One turning vector, and how many steps it has turned:
The counts run from 0 to 636.
[  5   3 -14  -1 -13  -7 -15  12  40  16  -5   0  -6 -13 -19   6 -16  13
 -22  -5 -10  -2  23   8  15 -28   7   7  16  -2  21  11 -13  14  44  14
   0 -26  20  35  14  -2 -22 -10 -14  40 -41  -8  21 -15  17] -> 146
[-30 -10  17  10 -18  -3 -18  -6  33  10   7 -27 -17  -9  10 -20   3  23
 -13  27 -50  12   4  16  -9 -13  14  -9 -39 -19  -3   5  10   2 -15  14
 -15  16   4   2  20  -1 -19 -38 -20  30  -2  20 -11  -9  12] -> 519
[ 15  15  12   1  -8   4   4  20 -10  24   1 -18 -11  -3 -17 -27  -2 -31
   9  -8   2  12   0 -37  24   2   0  17 -35  25   8  -7  10   7  25 -49
 -15   9   0  19  -1  -9   5  -5  -8  -6  19 -13  26 -28  51] -> 391
[ -9 -10  22 -13  -1 -19 -18  -8  20   1  -8   9  -4  -2  -1  14 -13  44
 -19   7 -18   3  15  23 -26 -21   4   0  23 -22 -15  23  -8  10  25  23
  -4  -6   7  13  20  30 -28  -8   4  36 -19  20 -25   8 -31] -> 84
[ 21  -1   4  18 -12 -14  11  -8  -2  10   9 -36 -26 -18  -8 -19   2 -17
  14  28   5  14  -1 -36  25  -3 -12  23   1   9   7   0   3  -1  25 -27
 -30   5   6  11  -7  -4 -37 -11  -9   3  19  18   6 -18  50] -> 393
[ -6 -19   9  -4 -24 -14 -10  -9 -21   3  -2 -10  -3  -9  15   9  -9  14
  14  16  -7  17  13  19 -15  18   5 -36   5  -5 -37  33   6  21 -16  10
 -14  18  -9 -18 -19  34 -37 -16  21  -3  20  40  -6  33   0] -> 101
[  7  14   2 -20 -32  16  -3  14 -27  28 -25  -8  17   7 -18   5 -32 -36
   7 -33  -5  13  29  17 -11 -16 -10  -7 -21   7 -12   9 -16   4  27 -22
 -13   0  18  16  -5  -7  21 -25 -20  15 -14   4  -5  13  -7] -> 368
[  2   0  -1 -15   4   2 -22   3  19   5 -17   7  14 -12  12  20   3  42
  12   4 -15   7  -8  27  -4  23  11 -21   1 -13  -2  36  16  24 -30  22
  -3  27 -30   5   7  10 -13  -4  13 -10  10  40   7  48  -4] -> 103
[-33 -16  26  13 -12 -14 -20   6  21   3   5 -20  -4  -8  17 -13  18  24
 -10  10 -44  11   1   6 -10  -2  20 -11 -58 -20   1   8   9  13 -10   5
 -17   7 -18  -4  21  13 -17 -31 -17  15   4   6   6   0  19] -> 518
[ 38   0  -6   2  -3  -8   0 -28  37  11 -15 -14 -28 -17  -5   6  -9 -25
  23  28  17   8   4 -29  13  20  -5  32  42  -1  16 -18  -3  -5   5 -36
 -25  -2   4  11  -6 -21 -19   3 -10   1   7  17 -13  -8  20] -> 529
[  1   2  -1 -41 -26  19 -10 -11  -8   1 -11  20 -27  12 -19 -12 -19   8
  -8  -3  10  -5   5  15  44  13   1  -9  24  44   0  26   7  13  -6   3
  19   0  11  -9 -16 -33 -23 -12   7  16 -19  36  21   3  -3] -> 7
[ 14   4 -31 -28 -13  12  17 -24 -14   6  -1  21 -22   1  -8  19 -36 -26
  11  -8  45   7  27  10  -7  17  -6  -3  51  -4 -10  20  -4   0  22 -18
   9  -9  11   2 -11  -3   6   0   5   1 -41  12  -4   5 -41] -> 347
[  0  26 -25   7  -7  13  13  19  18   8  15  26  -5  -4  -6   0 -14 -18
   8 -36  25   3  24   0   7  15   3  -9  -4  -4  10  -1  13  16  36 -33
  24  -6  -1  11  20  -8  38 -16 -29  -8 -39 -28  12   2   8] -> 129
[ 15 -33   4  -7 -31  -3 -15 -23   4 -22  15   3  -3  11  16  10   7  17
  -3  19 -16   8   6  21   6  -2  -2  14  16 -10  17  19 -20   3 -29  47
 -21  12 -13 -15  20 -12 -29  19  -4  34  -9  29  12  28   4] -> 498
[ 21  24 -42  -8   4   4   2  -8  24   5  -2   5  -4   9   3 -12 -35  11
 -18  15  11  -8   3  24  13  -9 -10  16  37   2  10  16 -10  -2   8   1
  24  10   8  16  20 -37  -9 -38  14  -1 -35  33   4  20 -19] -> 624
[ 37  -2 -28   2 -16 -16  23 -15 -18   8  30  -5  13  19  10   4 -27 -37
   6   9  32  15  20  -3  -9  -1 -32  24  42   7   5  -4 -43 -11  18 -17
   2   1   6  -2  17  -6  -4  -8 -12  -7 -22  13 -24  11  18] -> 14
[ 11   0 -22 -11   7  28 -10   1  43  -4   6  44  27   8  -5  27 -10  16
 -13 -38   9   9  21  13 -39   5   6  -7  36 -19  12   7 -14   6  -8  16
   2 -14 -22  -6  13 -17  -1  18  -1   1 -19 -21   1   3 -24] -> 563
[ 15  -7  10 -16   4  -7  -4 -26  -8  -7  -8 -19  26  22  24  10   9  -4
  -9  20   4  11 -24  -5 -23  19   7  19  -6 -15   7  10 -11  -4 -53   2
 -27  -4 -20 -12   3  10 -40  27  11  -4  35  38   2  10  -8] -> 435
[ 25   5  21  12   5  -2 -17  17  43  11 -30   3  11 -17 -32  12 -13   9
  11 -11  -6  25  24 -14 -23 -21  -2  14  17 -32 -12 -12   2   7  24 -23
 -24  -3   3  29  12   2  16 -10 -14  18 -11 -25 -24 -12   1] -> 447
[  1  31 -12 -29  -1 -14   4   9 -17   7 -24  15  29  11  -6  19   2 -21
   5 -30  25   9  -8 -10  13  24   0   7 -16  -6  -6   9  -4  21   8 -39
   3 -21 -19  22  17  17   7  35 -17  -4 -28  13  20  23  -2] -> 350
[ 14  -3 -12   1 -11  -7 -11   5  34  25  -5  -8  -6  -7 -17   7 -32  -7
 -16  -1  -8   1  31  17   2 -22   5  12  35   4   9   2 -25   3  43   7
   1 -28  27  23   5  -6 -19 -21  -7  33 -42   1 -15  -2   1] -> 147
[ 10  10  14 -29  17   2  -4   1  20  -8 -23  22 -11  -6  -5   7  10  -7
  20 -21   6  -1 -33  -8   0   6  -3  36   0 -14  16  -1  18  11  13 -19
   9   1 -16  20  36 -27  41  28 -17  -2 -25  11 -26  24 -24] -> 468
[ 42  22 -24  26   8  -1   2  26  16  27   9 -34  26   4   9  -3 -18 -20
  -2   6   4  15  13 -10 -10 -16  -4  29  -8 -17  17 -11 -17  -4  28 -30
 -15   9  -3  24  33 -12   3 -21 -15  -8  -1 -18   9   2  34] -> 510
[-11 -32  23 -16  -5 -24   1 -22   1   5  23 -29 -12  -6  21  -5  -3  -4
  -9  25  -4 -12  -9  13 -31 -11   4  10  11   9  18  15 -35  -3  11  25
  -5  -5  14  -2   8  13 -55  15  -6  37  -6  10 -45 -14  -4] -> 417
[ 19  -6  19 -12  -1  22  -8  -5  12  10 -13  26 -11  16   2   8 -17  38
  -3  -2   8 -14  26  16   9  15   8 -29  34  26 -20  12  10  21  -7   8
   4   6   8 -27 -20  14 -17 -40  41  -9  24  11 -18   0  -1] -> 442
[ 34   7 -17 -12 -10  -2  21 -38 -13  -6  18  14 -14  27   8  -3  -2 -26
  -1   0  47 -11   8 -29  28  28  -1  25  11  23  10 -23  -3  -9  -9 -30
  -5 -22   8 -19  -3 -11 -15  16   4  -4  -6   9   6 -27   3] -> 411
[ 29  -3  23 -13   8 -21   8 -27  14 -14  -5  19 -15  -2   7   6  20 -10
  23  11  24   4 -27 -40   4  20  -7  41  31 -20   4  -9   9   2   2 -14
 -16   3 -21   9  23  -2   2  36   4  -6  -8  24 -28  14  -7] -> 332
[ 12 -10  -3  26 -17  -4  12   2 -12  15  45 -31  -9  13  36 -14  -8   8
  -1  24   6   1  26  19 -20 -15  -7  -3  -3  -9   1  14  -9   6  19   4
  -6  34  -3 -15  30  28  -2 -46  12  -6   5   2 -10   4  30] -> 377
[-11  -5   3  26  21  16 -21  22  46   3  27  -3   3 -15   1 -16   6  33
 -19 -12 -32  13   9  -4 -25  -9  22  -8 -12  -8  18   7  10  14  -3  21
  -2  23 -22   1  10 -11 -24  -8 -16   0  24 -18  18 -20  42] -> 42
[ 39  19 -26 -17  -3  17 -27   7  22  24 -32   2  18   3  -9   6 -20  -3
  -3  -8   2  11   7 -12  36  11  -7  10  12  16   8   1   5   6 -27 -19
 -11   8 -14  19  -9 -43  -2  -7   2 -24   3  28  32  24  32] -> 507
[ 14  15  14 -31  12  -9 -12  -6  30  -6 -33  28 -22 -13  -8  13   8  -1
  17  -2  12  -1 -21 -11  19  26   1  29  24 -20  11   2  24  10   0 -21
   1   6 -14  25  29 -15  21  18  -6  -2 -26  33 -26  32 -27] -> 467
[  1  13   1  -4  12   7 -12  18   1   8   3 -14  22  -5  22   2  10  27
   2   2 -17  -2 -23  17 -16   3   8   6 -29 -14   9  34  -1  28 -13  27
  -1  40 -35   8  28   4  -3  -3   7 -16  30  11  24  29  33] -> 239
[ 30  25 -39 -11   1  16  -1  -6  13   3  13  29  13  34   3   2 -24  -9
 -15 -20  28 -13  16  13  22  15  -1  20  17   1  16  -5 -15   6   6  -6
  24  -4  -5   7  38 -29  21 -17   3 -16 -25   0   9   9  -3] -> 626
[  4  -4   3 -32 -16  44 -14 -20  29   3  11   7 -33   8   7 -14 -15   7
  -2   3 -15 -11  13  33  -5  16  18  -4   2  13  33   4  21 -10 -31  10
   8  20   2 -30  -3 -44  17 -42   3  -7   9   6  -9 -12 -15] -> 522
[ 34  -4  26  13 -18  -2   3   5   5  -8  -5 -25  -6 -11 -14   7  18 -11
  13   7  -3  28   3 -34   4 -21  -1  32 -31 -40   1 -12  15  11  17 -29
 -35  18 -15  17  31  14  16   6 -16  17   2 -12  18  -2  14] -> 114
[ -4  -9  19   2  -2 -35   6  -7   6   4  15 -25   6  -7   8   4  16 -13
 -10   4  -9   0 -14 -18 -10 -16  12  25 -25 -18   9  -1 -25   7  23   3
 -22 -23   3  16  20  26 -49  31 -19  39  -1   0   3 -28  19] -> 415
[ 10   4 -13 -10 -12  17   4 -29  24 -10   3  31 -19  17  -7  -3 -17 -16
 -10  -2  30   2  26  -2  19  32   8  -1  28   4  -4  -4  12 -11  -5 -30
  16 -26  10 -19 -17 -18 -11 -11   7  -3 -26  -9  -6 -35 -36] -> 545
